One vector is turned by the same rotation once a tick. Each row is the vector after some number of ticks, and that number follows the row.
The counts run from 0 to 580.
[102 176 111 154 138 107 107 122 136 110 130  76 100 115  91 128 162]
560
[100 134 126 179 147 128 114 145 159 146 158  91  85 141 116 131 166]
322
[109 158 114 160 158 120  77 114 142 131 167  94 119 133 137 103 165]
456
[ 88 166 107 162 141 115  98 118 121 125 154  86 137 126  89 133 167]
482
[105 146  93 188 146  97 124 135 127 147 109 102  77 138 107 128 146]
248
[ 98 159 112 145 150 122  98 125 137 128 177  99 115 132 107 130 190]
34
[106 172 108 138 154 117  93 103 125 117 161  81 117 121 112 117 173]
489
[102 160 120 182 136 111 103 137 151 126 117  74 100 123 100 125 141]
194
[107 176 117 166 145 109  81 129 154 118 145  83 115 118 113 111 158]
516
[112 160 103 161 161 117  94  86 119 134 130  74 113 118 131 100 145]
141
[102 136 120 165 161 138  93 113 141 144 180  89 115 138 131 116 169]
7
[ 89 143  93 169 144 108 107 118 103 147 158 111 134 148  97 136 175]
420
[100 146 114 146 161 134  97 107 127 138 182  91 114 136 121 125 183]
417
[108 153  80 155 158 101  97 109 109 148 155 125 115 146 128 110 176]
42
[116 172 107 139 158 112 106  94 123 120 132  73  90 115 117 108 159]
556
[119 155 107 154 160 113 121 118 142 135 132  84  57 128 124 116 160]
240
[ 97 169  96 163 137  96 109 123 117 122 117  87 111 124  83 134 159]
559
[ 97 128 129 168 158 144 118 125 146 144 169  77  97 136 115 131 169]
339
[ 94 158  93 179 139  98  86 139 132 140 150 117 132 144 105 126 168]
448
[115 147 113 166 157 120 115 124 153 137 131  80  62 129 130 113 155]
251
[104 133 123 155 159 140 130 109 134 143 150  69  75 130 114 130 164]
284
[ 99 160 122 163 150 127  84 112 141 126 167  78 135 124 118 114 164]
73
[108 163  86 158 152  99 110  93  98 135 115  92 108 129 107 116 153]
552
[116 176 103 140 154 105  90 108 135 120 151  91 103 126 123 106 170]
107
[110 133 119 174 164 132 119 108 138 149 136  72  74 132 133 113 147]
268
[ 93 141 118 182 142 123  99 147 150 144 170 102 116 143 111 134 173]
388
[ 89 151 107 161 138 120 104 128 121 134 169  99 131 139  90 145 181]
421
[111 130  88 170 158 108 124 124 119 163 134 113  71 146 125 122 164]
308
[104 153 115 173 142 111 124 144 151 127 126  81  74 130  97 137 157]
244
[110 127  97 159 162 123 132 104 107 157 137  95  69 141 121 123 162]
291
[109 161 103 141 160 118  92 112 131 133 177 104 108 135 128 111 184]
434
[104 172 120 150 152 120  99 106 131 115 139  61 112 114 104 123 156]
544
[102 144 118 186 140 116 119 147 154 139 127  80  81 130 103 131 149]
255
[ 97 165 107 161 138 108  88 145 145 128 163 107 123 135 105 127 176]
50
[105 166  83 162 148  93 111 109 102 131 111  97 107 126  99 123 152]
558
[ 99 139 125 157 152 136 132 126 137 135 149  73  73 130 101 139 169]
289
[ 95 157  83 167 150 106  98 100  96 139 138 101 138 134 106 118 158]
87
[122 168  96 155 160 106 103 107 134 129 121  88  79 123 132  98 153]
573
[108 175 114 163 137 103 105 135 147 115 125  82  92 120  97 128 156]
571
[ 98 144  98 187 149 107 118 109 107 146 104  78 102 129 106 121 137]
209
[ 99 132  96 166 165 126 101  99 107 156 164 104 123 144 131 113 165]
14
[103 172  82 175 143  87  91 125 119 132 124 111 122 134 106 114 153]
115
[105 163 115 144 160 127  91  97 129 122 166  79 125 125 120 113 169]
478
[102 173 112 141 149 117  95 113 131 114 158  80 121 124 100 128 175]
95
[ 96 149 104 191 140 106 115 122 121 140 105  78 107 129 101 127 134]
204
[105 163  88 185 143  93  89 121 122 136 117 100 128 131 113 110 143]
126
[ 94 169 117 176 139 113  92 123 133 119 129  69 129 119  97 125 147]
532
[112 155  85 152 163 106  89 109 123 142 159 119 108 140 135 103 174]
47
[113 171  80 161 157  93  91 107 118 136 128 108 107 134 128 102 157]
114
[ 94 173 104 157 137 106  97 121 122 117 146  90 135 129  86 134 170]
94
[ 96 118  93 176 161 124 122 108 101 164 149 105 101 149 121 131 162]
347
[107 153 125 159 157 128 116 100 136 128 129  53  84 117 115 119 147]
212
[114 129 100 171 163 115 119 123 130 163 144 111  66 147 136 112 164]
313
[103 130  95 182 162 117  95 116 120 166 158 116 115 151 137 110 161]
391
[100 151  79 161 150  99 100 116 103 146 153 126 122 144 114 125 175]
37
[ 90 137 118 185 140 122  95 143 143 145 169 101 128 141 107 131 169]
0
[ 96 130  93 188 154 118 100 117 114 162 154 114 126 149 128 119 159]
397
[113 161  85 174 148  88 105 119 119 137 103 101  93 131 114 113 145]
181
[108 164  98 143 164 116  95  86 109 130 153  90 116 127 123 107 168]
91
[ 99 132  87 185 155 109 100 128 121 165 151 123 112 152 124 118 163]
386
[ 98 160 122 156 153 129  88 107 135 124 167  72 133 124 114 119 164]
472
[121 173 110 152 156 108 102 114 146 121 128  78  79 121 126 107 156]
179
[107 166 117 154 159 125  98  96 129 122 138  61 111 116 115 109 153]
539
[104 169 123 160 151 125  99 107 138 116 140  58 116 114 108 118 150]
145
[110 156  95 142 162 113  92 107 125 137 170 109 106 139 131 109 182]
41
[ 92 157  90 165 140 100 101 130 117 136 161 118 129 143  95 136 179]
38
[109 165  88 181 150  90  86 112 120 136 121 106 121 131 122 106 144]
519
[ 95 156 110 165 137 112 130 127 129 128 120  75  87 125  81 144 158]
227
[ 92 163 110 169 140 115  92 118 124 124 151  86 142 126  92 132 164]
83
[119 163  93 166 160 100 102 106 129 137 115  91  84 127 134 100 144]
579
[ 96 130  92 176 158 119 102 106 103 158 157 110 128 148 122 121 164]
408
[ 87 132  98 187 146 114 100 123 112 154 154 109 138 148 105 131 162]
10
[ 92 128 100 179 146 116 136 122 108 154 127  92  90 141  97 144 158]
287
[ 97 151  88 177 155 111  88 101 104 146 141 104 141 139 122 109 153]
469
[113 168  84 147 158  99  92  96 108 133 143 105 113 130 123 103 167]
496
[102 164 106 184 136  99 108 137 143 129 111  84  99 125  97 126 145]
188
[ 94 143 113 171 141 117 104 152 148 141 169 107 105 143 108 136 184]
377
[ 98 158  81 168 144  96  96 128 111 144 150 127 128 144 104 126 171]
43
[ 93 129 124 190 142 129 114 151 148 147 154  89  97 141 104 138 163]
327
[ 90 136 109 166 141 120 120 138 127 145 164 104 105 142  91 150 182]
360
[104 156  79 168 150  94  89 120 114 147 148 127 121 146 120 116 171]
48
[110 178 112 145 143 111 112 119 139 111 134  75  92 117  97 126 162]
167
[117 133 102 159 163 120 122 119 136 152 149 101  57 143 131 117 169]
307
[ 91 144 113 158 140 122 116 143 140 138 171 103  99 142  97 143 187]
366
[ 98 176 109 151 139 107  96 125 131 116 151  89 122 123  90 130 172]
100
[108 163 105 140 163 120  94  90 118 128 160  84 117 125 122 109 170]
484
[103 154  82 174 151  95  88 120 117 146 148 123 124 143 124 111 163]
447
[ 93 141 123 164 153 138  97 119 138 136 178  85 125 135 115 127 172]
12
[103 154  89 179 151 100  82 115 118 150 144 119 129 145 128 108 157]
59
[ 86 133  99 193 144 117  98 132 121 160 156 109 135 148 109 131 164]
398
[ 97 162 106 156 142 111  97 136 136 125 170 105 121 134  96 134 184]
39
[ 99 171  83 164 141  89  98 119 110 131 132 109 125 134  97 121 164]
104
[105 155 109 153 164 125  85  92 120 134 160  83 125 127 131 105 163]
473
[102 179 110 165 136 101  86 137 146 116 143  93 118 126 103 123 164]
510
[ 97 139 124 167 156 139  93 125 141 141 179  89 118 138 122 122 171]
400
[ 96 164 111 171 139 107  81 143 149 128 166 100 130 135 109 123 170]
449
[ 95 168 107 165 138 107 108 118 122 116 126  73 119 118  82 135 155]
155
[101 133 100 199 146 106 120 131 127 155 110  94  87 140 113 126 141]
259
[ 96 137 115 197 139 115 120 141 143 144 120  83  89 131 100 136 149]
260
[117 169 103 160 158 111  81 106 140 127 137  87 106 128 136  95 156]
124
[ 96 122 100 195 149 117 124 119 115 159 115  88  92 142 111 131 139]
270
[100 151 107 172 137 104 128 139 137 128 119  86  78 129  89 140 159]
238
[105 121  99 172 167 124 131 100 109 158 131  86  77 140 124 119 149]
280
[104 161  82 155 157 102  95  91  97 139 140 103 126 131 115 115 161]
92
[109 166 121 172 143 111 101 133 158 120 126  70  91 119 107 120 150]
189
[ 97 151  87 186 148 105  87 120 117 148 139 112 139 142 118 114 156]
65
[108 138 118 151 159 129 132 120 138 142 156  78  64 133 113 136 177]
295
[116 167 107 165 162 115  83 102 136 129 136  82 112 124 137  93 149]
523
[110 136  91 159 166 114 106 122 123 157 162 120  87 152 136 113 176]
374
[105 167  84 179 140  89  89 126 122 135 124 105 125 135 111 113 150]
514
[110 125 103 185 162 122 123 108 120 160 121  83  79 139 128 118 141]
269
[117 160  92 173 153  96 104 109 125 141 109  94  87 131 128 103 144]
186
[101 128 124 174 156 138 112 132 153 150 165  84  87 140 124 126 161]
328
[115 172 108 156 156 110  81 112 146 124 144  83 107 127 133  97 154]
517
[102 153  92 163 159 115  91  91 101 145 148  96 130 135 127 103 158]
474
[100 170  95 183 137  88  88 131 130 129 125 103 128 130 102 118 153]
121
[103 167 111 144 156 123  92  98 128 119 163  77 121 124 113 118 170]
90
[ 91 136 117 173 142 125 136 133 127 139 140  81  85 135  87 149 164]
288
[108 176 114 146 148 115 106 112 134 111 137  70  99 116 100 124 164]
555
[ 96 173  94 162 136  97  97 119 112 125 140 101 130 129  87 133 165]
99
[103 139 108 152 165 134  99  98 118 146 179  93 116 135 128 115 174]
412
[ 91 160  93 170 140 105  96 110 105 134 141 100 142 132  95 128 160]
481
[ 99 140 116 167 141 118 129 145 145 139 149  95  76 140  95 143 174]
305
[117 170  86 157 157  97  90 105 122 131 134 105 105 132 131 100 162]
507
[ 88 158 105 175 139 113  92 117 115 128 148  92 144 130  91 131 160]
476
[ 91 132 123 183 143 128 126 131 135 143 135  72  92 133  93 146 153]
277
[ 96 142 121 156 156 136  99 115 133 138 184  84 123 134 110 129 179]
411
[108 151  80 163 155  97  91 115 115 146 153 123 113 146 125 108 171]
441
[119 169  98 141 161 108 109  90 118 125 126  81  90 122 119 110 157]
163
[117 147  92 160 162 108 121 113 125 141 119  93  61 133 127 112 155]
241
[ 97 132 126 170 148 132 132 128 136 139 144  69  85 128  96 142 164]
283
[ 99 164  92 167 140  96 110 112 107 126 113  90 115 126  89 132 153]
553
[116 173  93 144 161 101  90 101 125 126 146 100 106 127 129 100 170]
501
[113 150 117 165 162 128 111  96 131 132 124  62  84 121 129 108 143]
207
[ 87 137 112 191 139 118  97 144 139 151 162 108 126 145 106 135 166]
393
[112 134  97 185 157 112 119 117 126 157 117  93  75 138 132 110 142]
258
[110 172 113 142 158 120 103  99 129 118 139  66  99 115 113 114 160]
550
[ 98 174 100 172 138  96  88 136 136 121 132 100 124 128  98 125 161]
116
[ 93 140 124 177 147 129  94 134 151 143 175  94 120 138 117 129 171]
394
[109 174 112 143 155 115 107 102 132 115 136  69  93 115 108 117 162]
162
[ 92 149  85 165 146 103 103 118 105 146 154 116 131 144  99 131 175]
32
[105 159 115 161 158 125  80 110 141 131 164  86 125 128 131 105 164]
68
[105 134 107 168 166 126  94 115 139 154 170 105 106 143 145 106 167]
390
[ 95 162 113 176 138 110  80 138 146 131 157  97 138 133 107 124 165]
61
[117 166  85 168 156  92  86 109 120 138 127 109 114 134 130  97 152]
513
[103 169  77 160 142  90  95 111 104 134 130 110 123 134 105 117 161]
497
[111 145 105 164 167 122 118  92 118 139 118  68  84 123 124 112 144]
213
[ 95 161  83 163 147 101  99 106  98 136 138 103 133 135 103 124 165]
486
[101 141 102 196 140 104 123 142 136 144 112  95  85 136 103 133 145]
254
[ 91 153  99 186 141 105  88 122 116 143 144 101 147 135 108 123 154]
71
[102 146  82 155 160 107 104 101  98 149 158 117 120 145 121 116 176]
31
[105 172 113 173 136 102 107 136 152 119 119  80  95 122  97 124 153]
183
[111 170  81 152 155  93  95  99 104 134 136 110 115 135 116 110 165]
103
[ 97 147  83 165 147 105 106 110  99 148 156 121 125 146 108 128 175]
425
[117 166  95 167 156 103  85 103 127 136 131  97 111 131 138  90 149]
518
[113 133 102 151 164 125 129 111 122 151 147  91  62 138 123 123 170]
296
[113 147 102 151 164 120 124  97 116 136 122  74  71 128 118 114 154]
224
[ 93 131  96 192 149 111 100 130 123 162 153 118 125 151 118 125 160]
392
[ 92 141  85 165 152 109 106 108  99 150 155 115 130 146 109 126 173]
26
[ 98 172 116 154 143 117 106 114 131 115 135  66 114 114  92 131 157]
549
[ 99 137  93 163 162 121 104  99 100 155 161 106 122 144 123 117 167]
413
[117 172  92 144 160 104 106  97 122 125 124  85  84 123 122 106 161]
562
[101 181 106 157 136 100  92 134 140 115 144  92 118 126  94 127 166]
111
[ 97 134 103 186 139 108 122 151 135 153 138 108  88 149 103 140 163]
315
[109 128 123 172 159 133 109 129 152 151 160  91  79 137 136 119 165]
323
[109 163  81 165 147  90 111 109 109 135 108  98  97 129 105 119 149]
170
[100 141 120 169 145 125  99 144 156 139 175 103 104 144 120 127 178]
383
[102 150 103 140 163 124 100 103 121 138 176  99 107 135 123 114 184]
423
[110 157  92 162 161 105  85 113 122 147 158 118 112 142 139 103 166]
446
[ 93 161 101 171 134 102  88 143 141 132 161 112 128 138 100 129 179]
443
[ 97 138 120 159 163 142  96 109 133 142 179  85 117 137 126 117 174]
406
[101 161 118 170 144 118  82 133 154 129 165  92 126 129 117 118 167]
455
[104 158 109 140 153 124  97 114 134 130 180  99 111 135 119 122 188]
428
[ 96 166  99 189 137  98  90 121 126 132 118  92 133 129 104 118 140]
132
[104 150  92 174 162 110  87 101 113 150 149 105 131 137 134 104 154]
463
[111 169  80 154 155  90  91 103 112 138 131 111 112 135 119 107 165]
502
[ 89 142 104 172 143 120 107 127 113 143 164 102 137 141  93 143 173]
415
[110 159 104 159 163 112  83 109 136 141 163 105 114 140 143  99 167]
451
[ 93 159 104 183 136 106  82 141 141 133 155 105 138 136 105 125 164]
454
[ 99 175  93 174 133  89  91 131 131 126 129 105 127 133  99 122 159]
509
[113 134 114 162 160 126 120 129 149 150 158  95  65 140 133 121 171]
312
[104 180 108 147 143 106  91 124 141 114 151  91 111 121 106 123 173]
106
[101 160 119 164 153 125  80 119 147 128 169  83 129 131 124 112 165]
461
[ 96 130 108 198 141 114 120 134 128 153 115  89  95 139 102 131 140]
265
[100 157 113 140 158 126  98 113 128 130 180  93 114 134 115 126 186]
29
[105 166 110 146 157 113  92 125 146 128 178 104 110 137 123 117 183]
439
[ 97 140 117 163 142 127 132 133 136 138 150  82  76 132  92 149 173]
294
[107 124  95 183 159 113 116 123 127 165 139 115  78 150 134 117 158]
319
[ 92 128 127 171 148 141 120 129 135 145 169  81 102 137 104 141 169]
344
[112 168  96 144 161 113 105  86 109 126 129  79  98 120 118 108 155]
551
[104 131  88 173 151 108 133 130 114 160 131 113  75 146 108 131 165]
303
[ 95 167 116 177 137 111  98 117 130 121 128  70 125 119  93 131 146]
144
[115 166  84 169 154  91 103 109 122 136 109 100  88 130 121 104 144]
574
[101 179 102 165 135  96  91 136 136 118 139  99 121 129  95 129 168]
504
[ 97 169 100 167 137 105 108 114 114 122 121  79 125 121  84 136 153]
548
[111 164  86 144 161 104  95  93 106 133 144  99 114 129 124 110 166]
97
[106 129  90 184 152 105 122 132 124 161 132 118  81 152 121 125 160]
314
[ 92 133  95 190 150 114  97 122 115 162 151 113 130 150 119 122 160]
4
[100 172 114 176 137 106  84 131 149 118 136  83 125 122 104 120 152]
521
[112 150  99 150 160 112 124 106 126 138 126  84  60 128 124 116 160]
235
[ 98 125 120 161 161 142 116 113 133 146 172  83  93 138 120 128 173]
345
[118 143  90 174 157 104 122 119 125 151 112 101  67 138 126 113 151]
247
[113 162 102 151 161 116 104  88 113 128 128  74 104 120 122 104 151]
152
[106 120 100 186 161 120 114 115 122 168 144 104  91 150 135 114 155]
330
[ 96 136 107 170 139 117 134 144 132 141 143  96  82 140  87 149 172]
299
[107 161  89 185 142  88 107 125 125 139 102  97  99 131 111 117 139]
187
[111 160 101 168 161 111  87  92 123 134 128  82 117 127 136  95 141]
529
[ 91 142 122 177 146 130  92 132 144 141 173  89 128 139 109 131 170]
6
[113 172 100 137 159 111  92 100 124 119 156  91 107 124 122 107 173]
495
[ 85 140 115 172 141 128 101 126 127 141 169  93 135 137  96 140 172]
410
[103 146 110 145 162 131 100 100 121 137 181  92 115 135 123 119 180]
24
[100 175 102 177 133  97  86 135 140 122 129  94 125 126  99 122 154]
515
[ 93 150  92 185 146 107  86 114 112 146 143 104 144 137 116 121 153]
464
[ 88 125 124 184 143 134 117 134 136 148 160  85 106 142 100 144 164]
338
[112 162 109 151 159 115  83 117 143 132 172 104 109 133 135 105 175]
445
[111 155  94 162 160 109  77 110 127 143 158 110 116 138 142  98 166]
58
[105 174 119 149 150 119 106 108 133 113 136  62 106 115  98 127 160]
156
[ 99 156  86 178 143  93  87 129 120 145 143 123 129 142 115 115 164]
54
[111 155  86 168 158 101  83 111 122 146 152 120 116 144 135 101 165]
53
